In the rows, zero is written as 128.
Where one turn sends some rows of the set: a few examples, then the rows asked
fop: [139 118 157  75  84 104 106 106 140 114 150 141 138  99 113 114 132 118
 141 113 152 127]
gor: [137 110 164  94  97 114 113 103 129 113 140 149 145 119 130 114 148 127
 140 115 150 114]
Veg: [165 114 117  72 112 119 119 150 145 146 120 137 122 133 140 133 145 131
 168 132 138 123]
Zela: [141 137 131  78 112 119  99 122 158 130 167 138 108 150  88 104 120  97
 160 105 156 120]
ladeg: [136 131 121  85 108 114 110 126 167 139 138 133 116 161  96 101 114  96
 161 119 146 130]
nis: [168 118 117  88 101 124 109 140 139 144 112 138 120 134 149 127 151 126
 164 118 133 122]
kimib: [152 110 123  86 103 134 113 143 145 139 117 134 109 137 149 134 144 119
 157 135 126 107]
veven: [124 108 153  86  81 114 108 108 132 118 142 139 140 110 130 103 137 124
 133 125 155 121]
sefib: [129 109 150  86  84 107 114 100 138 113 155 136 143 113 123 109 136 130
 144 115 164 127]
Topa: [111 132 133  98 101  96  95 117 160 156 163 148 133 139 116 133 143 134
 142 116 158 114]
Kogam: [159 119 125  85 106 117 106 153 154 154 119 140 114 142 142 125 146 136
 170 134 140 117]
badul: [154 118 123  87 108 126 113 148 142 143 120 138 133 129 158 126 145 135
 170 119 146 120]
dinab: [112 132 136 103 110  97  98 120 157 159 156 151 135 137 125 126 146 144
 144 115 154 118]
Sig: [133 135 132  78 112 100 118 132 168 138 140 136 120 152  96 107 119  86
 165 108 166 121]
Gogu: [136 135 163  79  91 101 108 101 133 104 160 144 132 122 114 115 135 128
 145 109 159 125]
Gavo: [141 138 128  86 111 108 105 125 162 152 151 137 103 158  97 109 124  98
 153 105 143 128]
vefen: [140 109 137  97 129 103 102 135 156 136 152 144 142 138 121 108 156 100
 168  96 139  88]
tor: [137 118 154  76  80 111 107 102 129 123 157 151 144 112 123 112 142 128
 145 115 146 134]
zek: [139 115 114  94  91 108 106 135 119 115 149 120 121 133 108 128 158 137
 158 107 136 100]
Poz: [141 127 133  86 108 115  99 128 177 146 147 133 113 154  97 119 115  86
 158 113 148 120]
Kupe: [155 108 136  91 102 130 104 138 133 140 117 136 121 138 155 112 156 132
 161 130 129 112]
Sakiz: [130 110 158  84  83 104 106 104 142 105 153 139 141 114 113 115 142 118
 144 124 153 114]
ruro: [141 125 117  95  95 102 101 137 127 120 154 119 113 138 106 128 160 135
 156 114 129  97]
zimi: [146 108 132 100 125 107 102 135 162 143 140 149 141 135 126 112 157  97
 164  92 135  93]
tup: [138 139 142  82 100 117 108 121 168 133 154 142 111 157  98 110 121  87
 166 101 143 124]
susuv: [142 131 131  82 129 112 110 138 176 147 143 135 110 148  96 111 118 102
 160 124 150 122]
vunu: [158 113 132  82  98 131 115 137 142 140 126 137 120 139 165 136 148 119
 158 130 142 121]

kimib moves to tor
Zela moves to Kogam
sefib moves to Poz
And these:
Topa moves to zimi
veven moves to tup
Gogu moves to susuv
fop moves to ladeg
vefen moves to ruro
Gavo moves to badul

Where one turn sends some rows of the set: a few examples, then the rows asked
sufut: [122 121 135 114 129 104 123 127 136 117 133 106 131 129 136 139 151 143
 141 131 140 116 140 138 122 142 120 118 136 115 118 158 108 114 121 110
 115 121 133 142 130 114 132 114 121 151 125 139 109 149 127 127 103 112
 137 130 111 113 131 145 131]
Zadif: [121 139 113 142 144 141 122 155 112 126 114 126 119 127 147 129 133 125
 133 138 113 132 148 159 159 127 140 127 121 139 107 145 114 129 129 139
 143 134 119  96 134 138 133 147 124 108 104 126 106 120 135 127 117 129
 137 135 147 116 112 157 135]
Bop: [123 116 119 118 141 139 126 116 119 141 109 144 120 128 106 121 162 130
 134 121 156 119 129 130 108 142 112 146 115 109 130  98 120 124 132 118
 160 137 137 120 127 122 122 124 137 144 145 115 135 129 132 104 119 141
 114 133 128 138 120 122 144]
kot: [137 132 126 124 114 110 123 105 130 108 120 124 138 143 133 136 146 142
 124 116 128 124 112 131 107 117 124 117 125 116 113 142 107 108 130 121
 103 115 138 144 119 108 134 105 124 153 133 121 122 130 135 135  97 115
 128 145 115 114 127 146 136]
Guva: [124 123 114 113 117 164 116 123 124 130 115 130 135 148 113 107 150 134
 152 149 126 115 107 127 121 141 123 129 127 109 134 107 145 134 131 124
 131 153 106 158 138 131 118 117 138 141 132 117 142 112 120 121 139 109
 122 135 132 135 117 125 158]
nabek: [123 149 139 153 119 119 145 138 110 101 126 150 128 120 154 134 148 138
 113 145 124 154 127 153 141 117 139 109 141 128 106 121 112 132 130 137
 114 124 119 102 109 125 133 138 126 118 126 106 142 126 138 132 116 109
 131 139 136 142 129 147 121]
Rof: [129 144  97 126 137 144 150 113 133 129 144 136 122 140 127 138 117 120
 128 129 127 115 133  98 128 118 149 138 128 129 138 126 148 143 120 128
 132 128 106 130 125 135 104 134 116 115 126 140 130 134 142 133 147 167
 118 128 117 109 108 118 118]
Buv: [130 148  95 152 133 157 136 140 110 104 119 127 123 126 141 117 139 116
 104 130 108 144 123 156 135 112 138 120 109 131 110 110 106 131 119 135
 130 129 130  96 101 126 135 150 127 119 127 113 135 119 146 125 118 131
 143 124 144 117 128 149 123]
Genu: [151 122 133 132 123 145 126 117 140 111 106 110 129 126 124 119 119 119
 147 133 116 110 160 127 130 103 120 122 117 147 148 141 113 127 151 118
 135 109 137 113 137 114 130 123 121 116  99 131 112 138 128 115 130 144
 107 160 158 117 130 121 147]
Rura: [124 135 146 157 141 123 143 141 132 108 126 140 138 107 149 139 148 144
 120 165 123 144 127 155 148 115 129 121 147 131 127 121 120 125 119 130
 117 132 113 124 115 140 152 156 120 119 134 117 135 141 134 136 115 118
 135 120 139 148 133 153 119]
vose: [137 126 125 127 130 117 129 111 131 147 114 148 123 132 107 116 130 148
 125 115 153 116 120 117 105 135 123 147 132 124 143 106 114 128 134 130
 156 144 131 115 124 130 135 124 129 137 158 128 139 138 139 133 113 146
 113 133 104 137 114 122 129]
mutap: [143 156 121 107 125 138 132 105 140 112 119 131 121 127 132 146  98 126
 139 134 120 121 123 103 126 128 131 108 136 145 137 114 142 160 117 130
 132 130 121 121 119 139  99 134 121 115 122 139 128 119 143 120 147 164
 118 130 132 123 114 121 124]
Dav: [144 119 124 146 123 170 130 114 146 110 125 102 123 123 122 117 119 113
 136 159 128 113 149 134 119  94 135 120 116 136 156 131 125 135 129  97
 114 119 135 131 134 120 128 125 119 135 113 144 114 127 124 131 137 133
 119 144 149 117 134 109 129]
fomo: [131 123 124 156 130 153 125 148 131 112 121 123 131 110 128 139 123 123
 117 164 110 142 142 150 152 114 115 123 118 131 121 117 124 137 118 126
 139 150 121 110 112 150 138 158 114 125 136 130 118 109 126 141 128 131
 143 125 147 118 130 163 134]
Guli: [145 127 110 135 123 152 136 122 132 111 121 104 122 127 128 105 137 107
 137 129 126 121 155 132 127  99 125 124 102 118 148 129 120 140 139 124
 123 116 138 106 114 108 119 121 114 131 111 123 120 153 118 121 127 133
 117 152 145 117 138  89 130]
Vug: [118 117 129 114 120 123 146 138 116 136 135 102 106 129 130 112 118 134
 140 129 141 110 109 120 108 161 120 114 172 145 133 122 119 140 142 119
 146 123 126 122 129 126 120 126 130 122 122 136 139 127 143 108 146 119
 124 126 109 126 130 134 126]
zib: [130 132 120 115 115 129 121 122 135 131 129 122 114 153 125 115 125 140
 152 131 108 117 113 116 123 134 131 121 138 115 150 120 149 140 128 143
 139 164 106 154 119 143 120 126 145 133 135 113 152 127 116 133 139 111
 126 142 115 143 117 123 148]
Lumuk: [121 109 132 110 134 145 129 138 119 134 119 107 121 124 117 114 141 132
 139 137 131 100 104 128 112 160 110 127 153 136 124 112 113 141 143 112
 138 117 117 124 139 121 112 130 138 130 126 125 134 125 131  83 143 120
 111 133 141 124 124 145 147]
vatip: [115 137 132 145 134 113 139 136 119 125 137 141 135 115 146 142 145 147
 125 149 113 143 153 153 160 117 143 118 142 135 109 138 116 115 127 136
 123 124 118 123 124 128 132 151 132 109 128 113 134 134 144 133 117 110
 127 143 134 148 118 157 128]
miki: [129 130 114 112 148 124 147 124 132 122 121 126 126 133 134 134 109 126
 146 126 130 118 131  97 124 128 128 127 140 130 137 106 141 154 110 141
 144 127 117 118 121 135 122 138  96 102 118 127 105 139 132 127 147 170
 118 134 127 119 126 113 118]
mirav: [144 120 139 124 116 107 122 127 148  93 131 107 136 126 136 140 149 134
 127 134 121 124 116 125 121 136  94 109 134 106 130 144 121 124 132 123
 111 124 125 147 113 120 139 112 119 151 135 120 128 142 111 132 114 115
 132 133 123 112 140 153 140]

Buv moves to fomo
kot moves to mirav
vose moves to zib
And these:
nabek moves to Rura
Rof moves to mutap
Lumuk moves to Bop
Guli moves to Dav

Where one turn sends some rows of the set: a few examples, then the rows asked
V: [138 174 113 115 142 115 153 141 144 118 167 128 136 136 115 121 135 133
 136 120 121 135 128 120 125 141 161 123 107 131]
S: [130 133 143 129 125 138 126 133 137 132  99 123 120 113 127 116 139 148
 138 128 128 103 162 114 128 148 115 128 127 140]
A: [139 156 141 107 136 122 145 138 106 132 126  93 112 130 112 118 136 129
 113 142 147 143 108 140 117 158 135 113 128 146]
J: [127 138 124 125 105 120 131 131 142 113 155 114 148 155 156 111 143 138
 132 121 116 119 137 111  99 120 128 107 102 138]
Z: [112 115 120 135 131 116 150 142 124 132 136 140 106 111 152 112 133 129
 119 152 147 114 130 137 115 133 154 118 126 132]
Q: [115 135 127 132 113  99 153 118 104 124 135 121 104 130 129 102 147 150
 111 131 120 119  99 132 118 139 134 100 140 149]
X: [113 150 133 117 109 109 144 114 121 115 136 120 150 148 145 112 129 144
 147 136 116 135 111 131  81 119 151 116 125 141]
M: [149 136 122 154 127 135 131 120 139 116 142  98 141  95 126 144 127 124
 137 106 109 118 135 140 132 138 147 125 120 136]
E: [138 138 108 138 116 121 151 140 137 107 135 143 107 139 121 101 149 156
 119 148 124 114 136 107 118 127 134  98 124 123]
U: [112 138 141 139 124 132 123 113 117 138 101 115 131  97 117 105 131 128
 136 123 124 107 146 136 129 155 134 105 138 141]
K: [125 126 115  97 154 117 126 131 124 113 147 118 113 143 146 125 129 125
 134 102 132 133 132 127 115 127 155 143 134 137]
T: [148 132 121 126 130 137 127 125 139 100 118 109 133 118 127 155 131 148
 148 110  96 119 131 126 117 128 146 132 145 137]
F: [142 153 114 140 145 105 123 112 116 126 146 110 128 135 115 105 146 127
 132  99 113 128 115 137 110 109 166 117 131 137]
C: [126 159 138 124 115 136 145 110 123 137 105 130 134 112 101 117 134 153
 140 137 112 115 137 115 129 156 123 113 135 146]
Y: [144 134 115 129 140 140 122 143 127 158 137 119 132 109 129 131 147 118
 101 140 137 128 137 124 118 128 150  99 118 133]
P: [145 144 127 110 136 128 121 152 134 117 107 118 110 137 119 123 160 152
 124 129 121 135 132 109  99 132 154  89 145 142]
N: [136 150 125 122 120 135 145 126 133  95 135  96 131 109 106 140 114 129
 148 115 111 129 122 141 127 162 144 130 137 138]
D: [110 134 119 124 114 128 132 122 123 109 148 108 143 142 145  96 115 110
 138 135 136 126 135 137  96 129 148 107 112 121]

J moves to X
N moves to M
And these:
V moves to F
P moves to A
Q moves to Z
C moves to U

